(in the rows, 128 means zero)
First come named turns, each shown by rows before and after it. For each pair of rows after them, which turns, in which order, take the first row to the second? The first pair is done for you.
Dise (before => after):
[154 175 161  84 150 151 116 114 108 115 157 134 123 130 135  62 134 113] => [128 189 148  84 152 135 129 142  98 120 187 127 131 128 126  96 134  87]
[ 73 156 130 129 142 124 135 140 141 131 160 115 129 141 103 129 134 128] => [114 108 129 142 128 120 157 163 139 139 146 112 139 135 111 116 173 126]
[164 145 146  91 110 117 110 105  96  92 172 129 128 150 104  83  92 111] => [150 143 135  95 104 103 126 135  90 102 191 122 137 145 101 108 103  92]
[131 119 109 126 123 137 113 144 105 118 147 113 115 130 132 147 151 117] => [153 107 116 127 123 144 110 135 107 119 126 115 112 130 137 127 152 134]
sefe (before => after):
[ 90 161 112 117 119 104 160 164 123 138 142 114 127 128 115 145 132  98] => [134 144 122 137 107 117 173 103 142 115  92 156 141 128 117  91 116 124]
[ 88 134 144  97 153 138 148 160 133 151 107 125 142 115 150 126 170 127] => [112 119 147 109 146 148 154 132 143 136  84 143 150 113 151  95 162 145]
[187 102 136 138 101 131 110 101 120 115 122 124 127 133 129 104 104 141] => [139 121 131 116 109 116  98 155 102 136 169  88 113 128 125 157 116 119]
[129 104 103 172  93 108 106 130 129 133 117 144 126 101 111 181 114 122] => [ 92 159 106 146 103 113 134 128 120 128 144 150 143 111 113 179 110  90]
lov (before => after):
[194  88 143 126 107 146 122 124 138 121  84 146 137 128 158  68 155 165] => [191 103 155  92 101 146  99 161 107 139 142 105 113 133 164  79 162 143]
[201 114 167 139 101 118 107 118 118 108 122 123 132 137 123  95 110 136] => [188 112 159 131 102 109  91 153 103 121 156 101 116 132 120 126 119 125]
[109 128 133 144 122 121 134 111 158 125  65 151 127 121 109 125 109 154] => [129 158 161  99 122 142 124 102 131 126 102 132 119 135 123  82 103 140]
miv (before => after):
[143 116 127 128 107 129 167 137 123 124 140 138 155 131 125 119 139 110] => [170  86 131 133 108 132 123 130 128 129 125 126 126 126 126 116 133 141]
[141 169 159  84 141 162 115 135 120 121 136 134 129 137 131  69 166 131] => [146 162 160  86 140 162 106 129 120 123 131 132 122 136 131  69 159 139]
[ 78 168 127 104 167 143 150 160 143 140 108 109 155 115 140 144 144 117] => [116 126 134 105 160 142 119 181 136 155 107  85 125 107 149 142 161 140]
Now pairs of rows:
Each pair is two turns apart.
[108 106 109 143 139 114 152 163 128 132 137 124 131 132 128 171 144 131] => [124 111 119 149 144 133 154 111 151 114  94 156 139 136 130 125 127 158]
Dise, miv
[ 88 132 115 142 150 117  85 115 141 136 128 121 101 126 110 178 102 153] => [107 112 119 133 136 113 115 175 113 152 158  99 111 122 123 182 152 119]
miv, miv
[123 152 137 122 138 134 144 124 130 111 123 157 132 134 124 107 125 127] => [139 137 140 108 134 130 110 150 116 126 145 123 105 128 133 116 133 133]
lov, miv
[139 117 124 140 142 153 148 121 136 134 100 134 113 127 131  78 164 178] => [125 101 113 148 142 137 130 155 133 147 116 115  99 119 123 125 171 179]
miv, sefe
[131  96 113 152  96 140 125 114 121 119 126 138 113 132 110 150 121 126] => [116 125 118 142 101 148 149  97 121 106 129 156 127 141 110 135 114 107]
sefe, sefe
[161 108 159 152 131 153 110  80 135 113  92 139 119 133 144  75 131 154] => [ 84 188 161 102 148 150 134 118 111 124 154 125 138 148 147 112 131  99]
sefe, sefe
[160 115 142 124 116 121  96 143  91 130 158  63 148 107 113  96 139 112] => [174 122 148 133 107 132 111 112 101 118 136  87 159 111 113  68 128 117]
sefe, sefe
[151 112 126 149 107 142 148 134 103 114 160 135 176 125 110 115 144  97] => [163  87 128 151 114 141  89 150 104 132 160  97 137 118 110 137 146 132]
Dise, sefe
[158 153 115 136 131 133 179 123 105 120 148 147 157 146 119  97  89 117] => [165 127 102 165 131 124 147 106 122 120 123 153 141 140 109 122  73 152]
sefe, miv
[ 68 192 108 125 153 132 133 135 122 120 142 114 116 132 110 169 105 112] => [134 104 100 170 137 121  88 139 136 122 100 102  87 116 110 172 112 167]
sefe, sefe
[145 147 122 125 110 137 115 126 123 109 180 112 114 142 125  87 102 123] => [127 115  93 158 108 107 134 164 130 123 174 110 122 130 114 144 117 118]
Dise, lov
[123 124 106 150  98 113  82 101 128 126 165 110 119 129  99 145  49 129] => [147  88  97 186  87 109 132 105 145 118 126 140 151 124 100 135  77 125]
Dise, lov
[108 120 163 111 155 123 110 150 100 144 110 122 124 126 167 103 143 141] => [ 80 120 149 126 163 111 105 154 108 149 108 125 126 127 158 135 137 145]
Dise, lov
[100 134 132 128 134 138  88  86 143 124 127 118  90 140 124 142 108 181] => [ 92 155 139 110 136 142  94  87 137 126 141 112  96 145 125 140 107 170]
lov, sefe
[109 124 103 137 100 111  96 137 111 134 164 107 112 126 102 143  91 126] => [120 119 104 144  87 112 159 145 104 122 164 129 147 127 108 121 113  90]
sefe, Dise
[132 113 126 164 121 133  50 112  88 124 168  84 102 166 127 174  85 179] => [114  98 101 199 119 114  80 123  97 121 154 106 127 161 116 209  93 168]
lov, Dise
[113 123 106 165 123  87 107 105 139 111 138 135 114 128 107 162  77 146] => [148 112 116 172 112 101 141  86 142 100 114 160 138 129 115 111  91 141]
Dise, lov
[161 146 155 110 101 181 114  96 105 136 149 112 124 138 123  84 137 122] => [139 149 149 109 104 170  84 111 100 143 168  90 101 138 114 121 120 125]
sefe, Dise
[189  92 139 108  88 121 140 148 111  97 197 119 111 146 136  88 135 106] => [172  51 105 172  90  97 163 145 152  90 139 160 130 132 118 135 142 134]
lov, lov
[133  85 110 149  99 101 124 146 115 119 162 118 119 125 108 172 118 117] => [ 95 144 113 136 116 110 131 111 118 107 160 135 128 140 102 171  89 109]
miv, sefe
[178  99 137 126  94 130 182 171 108 132 136 130 158 122 148  91 178  87] => [113 136 135  92 125 123  81 186 104 158 178  74  95 120 136 166 141 116]
miv, sefe
[115 107 113 171 145 113 165 153 145 133  73 154 123 102 124 135 167 151] => [112 104 118 156 150 112 129 172 137 150  87 122  94  97 123 156 166 164]
sefe, miv
[185 142 163 108  86 111 100 127 108 120 151 157  97 153 137 102 105 115] => [137 133 129 137  90  82 100 160 115 133 161 152  91 142 120 179 103 107]
Dise, lov
[130 114 141  92 139 133 187 157 120 144 116 146 152 112 126 111 162 119] => [127 139 156  64 146 146 140 157 110 154 141 118 122 117 129 106 148 125]
Dise, lov
[148  82 147 120 100 158 180 141 148 108  78 130 160  97 114  84 155 117] => [137  83 150  95  97 147 154 192 121 130 134  84 141  95 117 119 169  93]
lov, lov
[116 132 127 118 126 132 137 154 123 141 133 117 134 123 137 136 143 119] => [121 123 130 135 132 139 138 128 141 135  95 135 135 120 135 125 136 142]
lov, Dise
[100 151 153  91 151 131 123 103 105 134 123  95 121 165 104 113 102 121] => [129 113 152 100 137 123 155 151  93 145 134  86 134 158 116 108 146 101]
miv, Dise
[116 140 126 122 132 125 137 145 110 143 114 128 141 123 128 121 160 125] => [124 130 127 126 132 130 121 142 113 143 108 123 132 118 129 113 162 138]
Dise, sefe
[147 155 143 129 123 152 150  83 130 107 106 157 147 139 143  70 117 124] => [184  79 140 134 107 132 129 159 114 139 126 110 124 124 152 102 166 126]
miv, sefe
[112 124 139 150 150 139 119 107 171 123  53 158 113 119 129 130 137 169] => [ 83 184 148 119 155 149 121  87 154 114  92 157 117 133 124 120 109 139]
Dise, lov
[115 142 112 116 141 166 142 166 158 147  74 147 148 105 145 155 132 145] => [140 145 129  94 132 177 147 167 142 146  87 139 150 110 157 116 142 133]
lov, miv
[ 85 168 135 123 144 130 133 120 126 124 148 135 116 146 133 134 119 113] => [135 119 135 148 124 131 174 127 128 119 119 152 138 140 140 108 150 112]
Dise, sefe
[175 153 140 141 100 132 108  73 132  96 136 139 111 127 108  97  63 134] => [176 129 130 133  84 111 110 157  96 125 194  96 102 121 113 141 104  97]
lov, Dise
[151 116 131 109 102 111  81 146 112 132 174  94 103 120 111 137 113 128] => [ 85 168 113 116 117 106 139 138 132 122 162 138 146 123 100 160 108 101]
lov, sefe
[138  83 112 185 118 124 120 130 165 123 111 127 137 111 133 156 117 146] => [101 167 128 139 129 143 110  90 151 108 150 127 140 132 128 135  71 120]
lov, Dise
[122 106 141 110 150 140 102 138 128 140 119 118 122 112 129 129 143 157] => [ 89 129 131 108 156 136 119 148 132 138 126 126 135 112 124 144 143 139]
sefe, lov
[ 83 173 161 110 166 156 100 123 126 136 102 135 144 126  81 127 141 135] => [120 135 169 109 149 155 129 165 113 149 108 124 155 119  99 114 191 121]
miv, Dise
[153 129 147 134 145 145 115  89 138 132  82 124 122 124 142  83 105 164] => [112 171 149  98 143 137 163 143 106 142 155 105 141 132 144 106 129  90]
miv, lov
[157 115 137 142 113 137 159 103 131 120  98 148 151 140 145  98 137 142] => [167 105 135 143 114 136 155 111 130 122 103 142 149 136 148  97 140 143]
miv, miv
[163  96 112 143 106 115 102 137 127 133 144 138 124 125 154 115 126 157] => [125 132 104 143 109 109 157 138 125 122 162 162 159 133 152 118 130 114]
miv, miv
[139 111 148  85 176 169 158 142 145 123 119 123 121 119 169  97 119 116] => [ 97 120 130  89 183 151 142 166 143 130 145 106 111 116 156 156 109 110]
Dise, lov
[123 148 140 114 142 140 132 118 132 128 138 140 135 136 138  90 143 118] => [ 96 141 122 125 140 123 132 149 128 133 157 127 130 129 130 136 148 104]
Dise, lov
[ 71 109 131 117 146 110  88 183 124 155 101 100  83 140 139 190 172 193] => [124 108 145 142 136 140 128  90 149 118  31 164 122 147 143  95 146 213]
sefe, sefe
[108 138 139 116 144 142 178 137 140 121  75 151 158 123 148  99 170 137] => [ 86 134 137 105 149 125 154 182 129 140 105 119 139 117 147 143 182 128]
sefe, sefe
[ 94 213 122 139 127 135 153 135 143 109 124 130 142 108 144 113 131  99] => [ 85 201 114 150 130 124 152 155 143 116 124 124 139 104 139 141 138 101]
lov, lov
[124 113 123 130 143 127 107 138 126 126 129 110 109 130 121 145 122 145] => [121 122 124 129 140 125 152 149 119 125 142 123 134 133 126 132 142 112]
sefe, Dise
[134 112 100 132 117 137 196 138 125 106 138 165 161 139 129 127 138  97] => [193  68 123 113 112 150 127 145 113 120 135 123 112 133 140 106 145 137]
lov, miv
[166  98 108 149 110 113  96 149 140  89 117 132 131 149 121 137 101 112] => [151 129 113 141 112 121 125 131 140  77 120 149 148 157 120 119  95  96]
lov, miv
[232  86 143 129  90 122 131 119  98 112 170 102 120 142 137  68 121 114] => [169 155 129 129  98 126 189  83 107  87 168 149 165 154 124  70  91  76]
miv, miv
[112  94 123 139 104 116 190 140 120 106  92 134 158 109  79 121 138 126] => [121  99 139 124 105 127 194 139 113 109  93 130 157 109  87  95 145 123]
Dise, miv
[116  97 106 145 142 145 139 123 172 125  54 161 167 118 136 148 163 156] => [105 131 117 129 152 161 125  94 171 118  55 164 164 124 138 129 141 162]
miv, Dise
[108 104  87 150 144 117 133 123 164 127  98 158  99 108 132 160 129 147] => [ 97 149 107 125 152 136 153  89 160 114 100 175 116 121 136 123 118 131]
sefe, lov
[ 91 148 120 115 134 119 141 135 132 130 133 122 134 125 125 156 135 119] => [131 118 126 126 122 128 167 137 132 130 119 135 149 123 134 119 157 119]
sefe, miv
[169 115 144 124 115 139 120  96 119 116 139 127 133 137 133  87  97 140] => [119 143 130 128 128 129  97  92 127 115 149 124 121 140 119 133  70 142]
sefe, miv
[106 122 116 143 141 127 154 145 140 134  93 146 146 115 137 134 158 127] => [116 126 122 133 138 133 156 146 136 138  91 143 147 118 142 117 164 131]
Dise, miv
[103 107 122 158 106 140 145 170 152 122 132 145 157 138 122 162 125 137] => [116 105 124 164 105 141 148 155 156 113 120 157 164 139 120 147 125 143]
sefe, sefe
[132 153 137 106 127 149 168 137 114 118 154 136 139 137 138 105 145  85] => [181 114 150 111 125 155 124 125 117 123 129 120 107 131 144  88 148 133]
Dise, miv
[ 99  83 104 143 129 117  95 142 149 139 117 118 102 113 115 183 117 156] => [ 71 122 100 148 137 117 133 113 162 122 107 149 133 123 107 170 102 137]
Dise, miv
[115 165 137 103 127 129  87 126 118 127 135 137 137 148 142 149 106 150] => [107 153 124 130 126 121  93 122 131 122 111 153 140 141 134 164 105 159]
lov, lov
[122 120 131 136 140 144 161 125 118 126 151 136 157 102 119  98 169 128] => [137  96 128 142 143 138 111 127 123 136 140 117 123  89 119 111 162 162]
Dise, sefe
[141 119 136 139 126 139 155 112 134 120  94 146 141 128 137  90 138 137] => [142  92 129 147 127 126 133 131 136 132  87 129 122 120 137 117 146 156]
sefe, lov
[132  70 108 166 119 102 162 165 142 132 113 120 142 115 127 159 171 135] => [ 57 139 106 136 147 105 137 163 138 136 143 112 131 125 116 191 136 127]
miv, sefe
[152 178 152  68 141 126  95 116 116 121 176 128 111 125 153  64 103  96] => [100 120  92 138 132  68 133 190 130 136 167 133 132  99 130 186 135  87]
Dise, lov
[193  61 129 167  63  88 112 121 108 118 188 113 107 134 131 127 121 130] => [125 137 136 120  87  92  79 123  95 127 227  90  90 145 128 156  97 119]
Dise, sefe
[126 108 122  75 178 153  75 134 137 148  80 135  76 102 145 149 181 159] => [ 86 146 117  67 173 145 154 158 128 144 109 160 126 110 145 153 202  95]
miv, miv
[121 149 131 123 178 113 152 153 139 146 103 115 171 122 118 151 179 137] => [120 167 136 117 185 128 126 116 147 140  90 123 159 127 116 133 154 158]
Dise, Dise
[ 95 138 101 109 117 106 156 168 128 103 181 104 134 118 116 156  97  98] => [135 104 112 106 108 115 181 187 127 112 162 106 149 109 139 119 142 100]
Dise, sefe
[108 158 112 131 117 109 121 111 117 110 176 129 126 142 105 155  74 104] => [156  93 107 166  98 104 171 130 128 109 131 151 154 130 117 129 121 107]
Dise, lov
[ 65 150 115 144 161 128 108  93 169 126  64 155 131 125 116 163 110 169] => [ 66 146 104 160 148 118 169 107 169 115  68 178 167 119 115 159 128 136]
Dise, sefe
[158 106 143 111 134 148 124 138 135 132  61 143 107  97 125 112 117 165] => [140 121 138  99 127 143 184 174 117 138  91 149 142 102 132 117 149 109]
miv, miv
[176 125 139 112 119 147 126  92 125 131  90 163 109 142 145  94 141 152] => [149 156 144  72 123 140  98 126  95 149 156 120  85 148 146 126 132 129]
lov, Dise
[ 95 189 120 143 147  90  83  90 153 133 141 151 130 115 119 110  66 158] => [107 151 108 144 123  61 129 185 125 157 194 123 149 106 126 150 120 102]
lov, Dise
[ 85 170 147  61 143 142 108 197  94 158 212  69 112 124 137 148 141  87] => [185 134 174  81 113 171 178 131 102 124 151 128 160 133 156  18 160  86]
sefe, miv
[114 141 121 131 128 133 175 127 136 141 112 138 149 116 124 128 152 117] => [116 140 130 111 132 136 155 146 125 152 130 111 133 114 132 135 164 116]
miv, sefe
[108 182 156 104 130 129 130  91 133  79 127 148 129 141 114  82 133 146] => [172 113 160 119 106 123 139 133 123  92 120 129 126 129 126  68 181 148]
miv, sefe
[205  84 121 145  94 127 138 130 126 125 120 137 131 129 139  84 126 146] => [175 134 121 139 110 136 110  81 136 111 119 142 118 140 127  84  76 157]
lov, miv
[ 97 161 132 114 150 154 128 127 154 139 132 158 132 163 107 144 102 127] => [146 130 142 120 129 163 164 130 146 138 121 168 148 159 122 100 133 118]
miv, sefe
[121 117 118 163 112  96 139  91 156 121  99 146 119 118 139 174 116 117] => [145 154 152 100 110 122 115  96 119 131 164 111 103 135 152 126 115  91]
lov, lov
[133  96 130 145 147 137  71 131 153 165  89 105  97 134 172 150 159 185] => [ 65 192 132 108 164 147  97  95 147 149 120 129 124 156 163 144 117 142]
Dise, sefe
[121 105 125 134 137 123 120 153 132 138 114 119 115 118 131 152 140 137] => [105 139 124 131 146 134 118 112 144 127 109 139 119 125 125 140 114 141]
lov, Dise
[124 100 124 121 124 118 107 157 127 148 132 105 112 121 129 149 130 137] => [146 109 131 129 119 136 134 104 139 125 102 143 136 130 131  99 116 144]
sefe, sefe
[118 152 131  98 147 132 137 156 132 121 126 125 110 142 120 129 117 128] => [122 140 123 115 146 133 152 138 146 109 103 146 123 141 118 123 112 139]
lov, sefe
[ 60 129 148 123 126 141 149  95 146 120 113 175 148 127  99 125 120 116] => [ 99  74 148 127 112 134 169 149 133 136 116 154 150 116 114 127 175 107]
miv, lov
[212  46 134 136 136 129 120 156 112 121 110 112 154 106 152 103 141 122] => [ 95 163 120 105 169 119  82 127 106 115 175 101 141 125 120 172  58  95]
Dise, Dise
[179  82 102 151 108 129 142 136 140 143 106 137 130 126 120 140 161 150] => [175 128 118 131 116 150 150  85 144 121 104 161 141 138 122 100 131 147]
lov, miv
